Some points:
np.array([-0.7, -1.6, 0.0, 0.4, 0.0, -0.5, 0.7, -1.6, 0.1, -0.4, -0.7, -1.3, -1.6, -1.9, -1.8, 0.2, 1.3, 0.8,
          -1.3, -1.4, 1.0, 0.0, -1.3, -0.9])
np.array([-0.2, 0.9, 0.3, 0.3, 1.8, 1.4, 1.1, 0.4, 0.3, 0.2, -0.7, 0.5, 1.0, -0.8, 0.0, -1.2, -0.6, 0.4,
          -0.3, 0.9, 1.9, 2.2, 1.4, -0.1])
np.array([0.6, -0.1, -0.6, -0.8, -0.2, -1.5, 1.1, 0.4, -2.2, -0.5, -0.3, -0.2, 0.0, -0.2, -1.0, -2.1, 0.1, -0.2,
          -0.1, 1.7, 0.9, -0.9, -0.7, -0.6])
np.array([0.8, -0.8, -0.6, 0.2, 1.7, 0.2, -1.7, 0.0, -1.2, -1.7, -0.2, -0.7, 2.0, 0.5, -0.2, 0.3, 0.8, -0.1,
          1.1, -0.6, -0.2, -0.5, -0.9, 0.1])
np.array([-1.4, -0.9, -0.4, -0.7, 0.2, -0.8, -0.1, 1.0, 0.1, 1.6, -0.7, -1.7, -0.7, 1.3, -1.3, 0.6, 0.9, -1.8,
          -1.3, 1.3, 0.7, 1.1, -0.7, -0.1])
np.array([-1.3, -0.3, 1.3, 0.0, -0.2, -2.0, 1.1, 0.1, 0.2, -1.7, -1.6, -0.8, -0.5, 1.0, 2.5, 0.2, -0.7, -0.3,
          0.5, -0.8, -0.3, 0.4, 0.4, 1.3])
np.array([-1.4, 1.3, 1.6, -1.3, -0.7, 0.8, -0.7, -1.3, -0.9, 0.0, 0.3, 0.0, 0.4, -0.3, -1.1, 0.8, -0.1, -1.4,
          -0.7, 0.2, -0.6, 1.5, 0.9, -1.3])
np.array([-1.6, 1.0, 0.4, -0.6, -0.2, -0.1, -0.8, -0.3, -0.8, 1.6, -1.1, 0.3, 1.1, -1.8, -0.2, -0.9, 0.1, -1.1,
          0.4, -1.1, -0.4, -0.9, -1.3, 1.4])
np.array([-1.9, 1.0, -1.2, 0.1, 0.4, 1.5, -1.9, 0.8, 0.6, -1.2, 0.2, -0.1, -0.3, -0.3, 0.3, -1.0, 1.1, 1.1,
          -1.9, -0.2, 0.8, -2.1, 0.9, -0.5])
np.array([0.2, 0.0, 0.2, -0.7, -1.1, -0.1, -0.6, -1.9, -0.2, 0.0, 0.5, -0.6, 0.4, 1.7, 0.7, -1.0, 0.6, 1.6,
          0.3, 0.6, -0.2, -1.4, 0.4, -0.5])
np.array([0.1, 0.6, -0.2, 3.2, -0.3, 0.4, 0.1, 0.2, -1.5, -0.1, 2.3, -0.9, -0.8, 0.8, 0.2, 0.9, 0.3, -0.1,
          1.5, 0.6, -0.2, 0.1, 0.3, 0.5])
np.array([-0.7, -0.1, 0.2, -0.6, 0.1, 1.2, 2.4, 0.7, -0.5, 1.4, -0.4, -1.4, 0.7, 0.3, 1.6, 2.1, -1.1, 1.0,
          0.9, -0.8, 0.0, -1.0, -0.3, -0.5])
np.array([1.5, -1.1, 0.4, 0.0, 1.0, 0.6, 0.3, -1.2, 1.5, -0.1, 1.9, 0.3, 0.4, 0.5, -0.5, -0.3, -1.5, -1.8,
          -1.3, -0.4, -0.9, -0.9, 0.2, 1.4])
np.array([-0.8, 0.0, -0.8, 0.4, -0.8, 1.7, 1.4, -0.4, -0.4, -0.5, -0.6, 2.6, 1.1, 1.2, 0.5, 0.6, 1.1, 0.0,
          -0.7, 0.2, 0.3, 0.5, -0.5, 2.0])
np.array([1.0, 0.3, 0.9, -0.8, -0.9, 1.4, -0.9, 0.4, 0.6, -0.1, -0.7, 0.5, 0.0, 0.1, 1.1, 0.5, 1.3, -0.5,
          0.1, 0.5, 0.8, 1.9, -2.0, -1.1])
np.array([-0.4, -1.7, -0.3, -1.3, -1.5, -0.3, 0.1, 1.7, 0.2, -0.5, 2.4, 1.8, -0.3, -1.1, -0.6, -0.8, -1.3, 0.0,
          0.6, 0.1, -1.0, -0.1, -0.3, 0.0])
np.array([0.8, 0.4, 2.0, 1.2, 0.5, 0.5, -1.6, -0.4, -0.5, -0.2, -0.2, 0.0, -1.5, 0.0, 0.3, 0.0, -1.8, 1.0,
          0.4, 1.6, 0.7, -0.3, -0.9, 0.9])
np.array([0.2, 0.9, 0.6, -0.1, 1.1, -0.8, -0.4, 0.9, 0.7, 0.9, -0.4, 0.4, 0.6, 1.1, -1.4, 1.6, 0.4, 3.8,
          -0.9, -0.6, -0.5, 0.6, 0.1, 0.5])
np.array([1.1, 0.6, 0.6, -1.5, 0.0, 0.4, 1.2, 0.9, 0.3, -0.6, 0.0, -0.3, -1.8, -0.4, -1.4, 0.3, 1.3, -0.4,
          2.6, 0.0, 0.2, -1.1, 1.4, 0.8])
np.array([1.2, 1.9, -0.2, 0.4, 0.2, -1.4, 1.7, 1.0, 1.4, -0.4, 1.6, 0.9, 0.0, -0.4, 0.0, -0.7, -0.3, -1.0,
          -0.7, -0.6, -1.1, -0.6, -1.6, -0.8])
np.array([0.4, -1.3, 0.7, 1.4, -0.4, -0.6, 0.1, 0.5, 2.9, 0.2, 1.9, 0.3, 2.0, 0.4, 0.3, -0.3, -0.3, -0.4,
          0.8, 0.0, 0.4, -0.1, 0.6, -0.4])
np.array([1.1, -0.2, 0.7, 0.9, -1.1, 0.1, 0.1, 0.7, 0.1, 0.8, -2.0, 0.9, 0.3, -1.2, -0.3, -0.4, 1.6, -1.1,
          -0.8, 1.9, -1.6, -1.2, 1.6, -0.5])
np.array([-0.3, -0.8, -1.4, -1.0, 0.2, 0.2, 0.6, -0.5, -0.4, -0.6, -0.5, -2.3, -0.1, -0.9, 1.4, 0.3, -0.6, 1.6,
          -0.6, -0.1, -2.8, 2.0, -0.3, 0.5])
np.array([1.0, 0.4, -0.3, -0.6, -0.4, -0.2, -0.4, 0.4, -0.6, 1.9, 0.7, -0.4, -0.2, -0.4, 1.1, -0.3, 2.2, 0.1,
          -1.0, -1.8, 1.6, 1.9, 1.3, 0.6])
np.array([0.2, -0.5, -0.3, -0.2, 0.6, -0.5, -1.4, -0.3, -1.4, -1.0, -1.0, 1.0, -1.1, -0.1, 0.5, 1.8, -1.7, 0.2,
          -1.0, -0.5, 0.7, -0.8, 0.7, -1.8])
np.array([0.9, 0.2, -1.5, 1.1, -2.6, -0.1, -0.6, -0.1, 1.1, -0.4, -0.2, -0.6, 0.5, 0.6, -1.5, -1.0, -2.7, -1.1,
          0.1, -1.8, -0.1, -0.1, 0.1, 0.0])
np.array([0.2, 0.9, -1.9, -0.4, 0.8, -1.5, -0.7, -1.4, 0.9, 0.5, -0.3, 0.5, -0.4, -1.4, 0.2, 1.5, -0.2, -0.1,
          1.3, 2.1, 1.2, 0.0, 0.5, 0.1])
np.array([-0.5, -0.8, -0.2, 1.0, 1.6, 0.0, -0.2, -0.8, -0.4, 1.1, -0.3, 1.2, -1.3, 1.7, 0.5, -1.8, -0.2, -0.2,
          1.9, -1.0, -1.5, -0.3, 0.1, -1.3])
These points spread out most along one direction. Take the direction at right angles to it along which they spread out most. Then take the direction at right angles to both along which they spread out most. Go by this last direction. How many in every 100 of the points above lie lower along it than each point below? Answers are rounded to whole numbers. More than half of the points above lie lower than the first one.
np.array([-0.2, 0.9, 0.3, 0.3, 1.8, 1.4, 1.1, 0.4, 0.3, 0.2, -0.7, 0.5, 1.0, -0.8, 0.0, -1.2, -0.6, 0.4,
          -0.3, 0.9, 1.9, 2.2, 1.4, -0.1]) 11
np.array([-0.7, -1.6, 0.0, 0.4, 0.0, -0.5, 0.7, -1.6, 0.1, -0.4, -0.7, -1.3, -1.6, -1.9, -1.8, 0.2, 1.3, 0.8,
          -1.3, -1.4, 1.0, 0.0, -1.3, -0.9]) 71
np.array([0.2, 0.0, 0.2, -0.7, -1.1, -0.1, -0.6, -1.9, -0.2, 0.0, 0.5, -0.6, 0.4, 1.7, 0.7, -1.0, 0.6, 1.6,
          0.3, 0.6, -0.2, -1.4, 0.4, -0.5]) 68
np.array([0.6, -0.1, -0.6, -0.8, -0.2, -1.5, 1.1, 0.4, -2.2, -0.5, -0.3, -0.2, 0.0, -0.2, -1.0, -2.1, 0.1, -0.2,
          -0.1, 1.7, 0.9, -0.9, -0.7, -0.6]) 93
np.array([0.2, -0.5, -0.3, -0.2, 0.6, -0.5, -1.4, -0.3, -1.4, -1.0, -1.0, 1.0, -1.1, -0.1, 0.5, 1.8, -1.7, 0.2,
          -1.0, -0.5, 0.7, -0.8, 0.7, -1.8]) 96
np.array([-0.3, -0.8, -1.4, -1.0, 0.2, 0.2, 0.6, -0.5, -0.4, -0.6, -0.5, -2.3, -0.1, -0.9, 1.4, 0.3, -0.6, 1.6,
          -0.6, -0.1, -2.8, 2.0, -0.3, 0.5]) 21
np.array([-1.4, -0.9, -0.4, -0.7, 0.2, -0.8, -0.1, 1.0, 0.1, 1.6, -0.7, -1.7, -0.7, 1.3, -1.3, 0.6, 0.9, -1.8,
          -1.3, 1.3, 0.7, 1.1, -0.7, -0.1]) 36
np.array([0.9, 0.2, -1.5, 1.1, -2.6, -0.1, -0.6, -0.1, 1.1, -0.4, -0.2, -0.6, 0.5, 0.6, -1.5, -1.0, -2.7, -1.1,
          0.1, -1.8, -0.1, -0.1, 0.1, 0.0]) 54
np.array([0.4, -1.3, 0.7, 1.4, -0.4, -0.6, 0.1, 0.5, 2.9, 0.2, 1.9, 0.3, 2.0, 0.4, 0.3, -0.3, -0.3, -0.4,
          0.8, 0.0, 0.4, -0.1, 0.6, -0.4]) 7
